In the rows, 128 means zero.
One hidden turn or mirror swaps the rows below in pairs. Which row is each named row swapped with?
The rows were stretched afterwards, more along some directions than others.
Duku: [141 173 124 112 109 128 124 159 131 158 152 143 126 140 132 153 136  78
 139 122 113 125]
Gerom: [126 141  91 134 129 106 138 141 146 162 132 117 153 120 139 154  96 121
 116 114 132 141]
lafil: [135  85 133 128 135 134  85 106 144 141 117 119 118 134 132 131 147 109
 155 148 112 139]
kubet: [145 148 147 141 143 113 143 131 136 141 126 110 145 143 110 123 104 136
 108  99 131 136]
bigas: [115 128 129  94 149 143 117 101 110 127 133 146 123 163 143 126 125 108
 111  86 135 140]
fedud: [141 152 142 135 133 101 154 126 130 139 126 123 141 138 101 133 109 128
  96 100 138 135]
zur: [121 103 131 104 153 144 123 105 113 133 126 142 125 153 136 123 126 100
 101  95 128 134]
vak: [123  71 107 137 143 129 130 127 136 134 113 128  99 129 125 138 136 132
 123 146 115 132]
Kitu: [133 173 127 107 114 132 110 150 130 155 151 142 124 139 131 139 149  83
 137 110 124 143]
guki: [116 120 117  95 149 141 109  92 124 130 128 137 120 164 138 125 114 101
 109  80 134 140]
sudu: [142 145  86 135 128 138 132 169 143 139 144 109 121 114 139 116 115 131
 154 131 120 120]
maz: [147 133  93 142 139 128 135 183 147 135 149 109 120 109 142 116 119 136
 147 137 113 129]
Kago: [149 123 144 125  74 132 132 157 128 128 142 104 134 152 113 146 131  93
 146 137 123 151]
reb: [153 122 147 127  78 133 123 150 120 120 141 102 139 149 107 139 140  93
 141 135 123 151]
Koze: [123 117 130 105 149 141 112 100 117 136 130 143 127 153 139 123 129 108
  96  91 129 146]
Fumed: [137 180 129 115 129 137 138 134 132 132 105 125 140 119 112 123 125 123
 128  99 157 124]
kidup: [142 178 133 110 127 140 136 135 122 123 106 128 140 115 111 117 130 117
 126  99 153 122]
dugod: [131 145  85 124 136 135 139 170 146 134 152 117 113 112 147 121 107 132
 151 120 129 126]
lile: [134  85 126 131 135 128  86 104 139 141 113 124 111 129 137 127 153 113
 154 143 113 138]
mus: [160 119 148 130  80 127 127 158 124 117 147 109 134 147 108 134 137 100
 140 138 116 155]
dep: [136 139  88 137 134 127 147 171 148 144 148 115 120 105 136 127 109 129
 136 135 122 121]
kot: [133 179 130 103 116 128 111 140 134 146 142 139 120 146 122 147 144  86
 141 111 112 133]
kigog: [128 132  88 136 129 103 133 148 146 147 135 118 152 117 138 147 100 120
 125 118 124 147]
muked: [127 133  93 138 123 105 138 147 144 159 131 109 161 121 131 152  90 109
 113 116 129 151]
mida: [138 125 137 140 115 141 115 141 131  87 130 129 138 148 138 111 141 148
 162 146 116 144]
tana: [140 137 143 143 127  98 151 126 139 133 138 123 140 147 109 132 100 134
 106 112 132 139]
Vuk: [136 155 144 138 136 106 150 129 140 147 128 111 145 141 113 121 100 139
 102  97 134 141]
mikef: [135 185 132 111 128 135 142 139 126 124 109 130 139 115 117 118 129 122
 128 101 156 122]
pag: [136 131 138 136 114 141 115 132 125  90 126 139 139 152 133 111 146 143
 162 140 116 145]
Mesat: [143 139  85 140 130 137 125 153 157 157 141 109 125 125 142 118 108 134
 150 133 118 127]
bira: [134  88 136 130 133 131  86 114 130 134 121 121 110 126 138 125 161 114
 157 148 113 136]
nedu: [120 172 131  95 117 125 111 149 132 136 153 140 108 144 134 141 139  89
 149 109 114 135]
Radi: [127  73 116 136 143 140 122 125 130 126 119 130 100 128 125 129 143 139
 135 152 104 122]
mipop: [155 125 145 124  83 129 130 154 122 114 149 112 134 149 116 128 139 103
 145 136 123 150]
Peror: [112  76 120 131 139 122 129 136 123 114 126 126  96 115 119 134 134 134
 124 144 107 130]
Bozi: [158 131 148 116  82 129 131 154 122 123 144 109 136 144 103 136 136  97
 142 129 128 143]
zita: [112 115 123  97 149 140 120  99 123 119 132 134 120 156 141 112 117 104
 104  84 133 147]
Dag: [115 126 134  92 154 141 110 100 109 130 129 139 116 151 142 124 137 107
 104  88 138 133]
Zuri: [135 129 131 143 113 135 121 138 132  92 128 137 142 152 136 113 138 144
 158 143 116 146]
Kal: [113  81 113 134 142 124 133 126 125 119 118 131  93 123 126 133 130 142
 127 144 109 123]
fov: [138 132 134 139 116 142 114 132 127  90 122 136 144 152 136 113 143 144
 157 141 122 139]
dutod: [139  90 140 136 129 132  84 116 136 145 117 115 121 134 134 123 151 114
 156 150 101 143]
Gupal: [140 184 127 111 124 136 142 133 122 125 111 130 142 116 112 123 122 114
 123  95 157 123]
Molis: [121  85 118 126 143 137 113 117 127 124 118 139  84 131 126 142 147 137
 144 145 107 120]
boso: [125 134 100 130 130 108 133 145 156 154 136 117 152 122 135 151  96 118
 127 124 123 147]
Rito: [145 145 140 141 132 108 150 131 139 146 127 115 146 144 103 123 104 129
 100  95 138 149]
lelo: [122 178 124 104 118 123 116 147 128 150 155 140 118 143 142 148 142  91
 137 113 127 134]
fim: [130 186 136  93 115 131 114 145 118 145 151 147 111 140 131 149 147  79
 143 109 127 126]

mida pairs with Fumed
dep pairs with Radi
Zuri pairs with kidup
mipop pairs with fedud

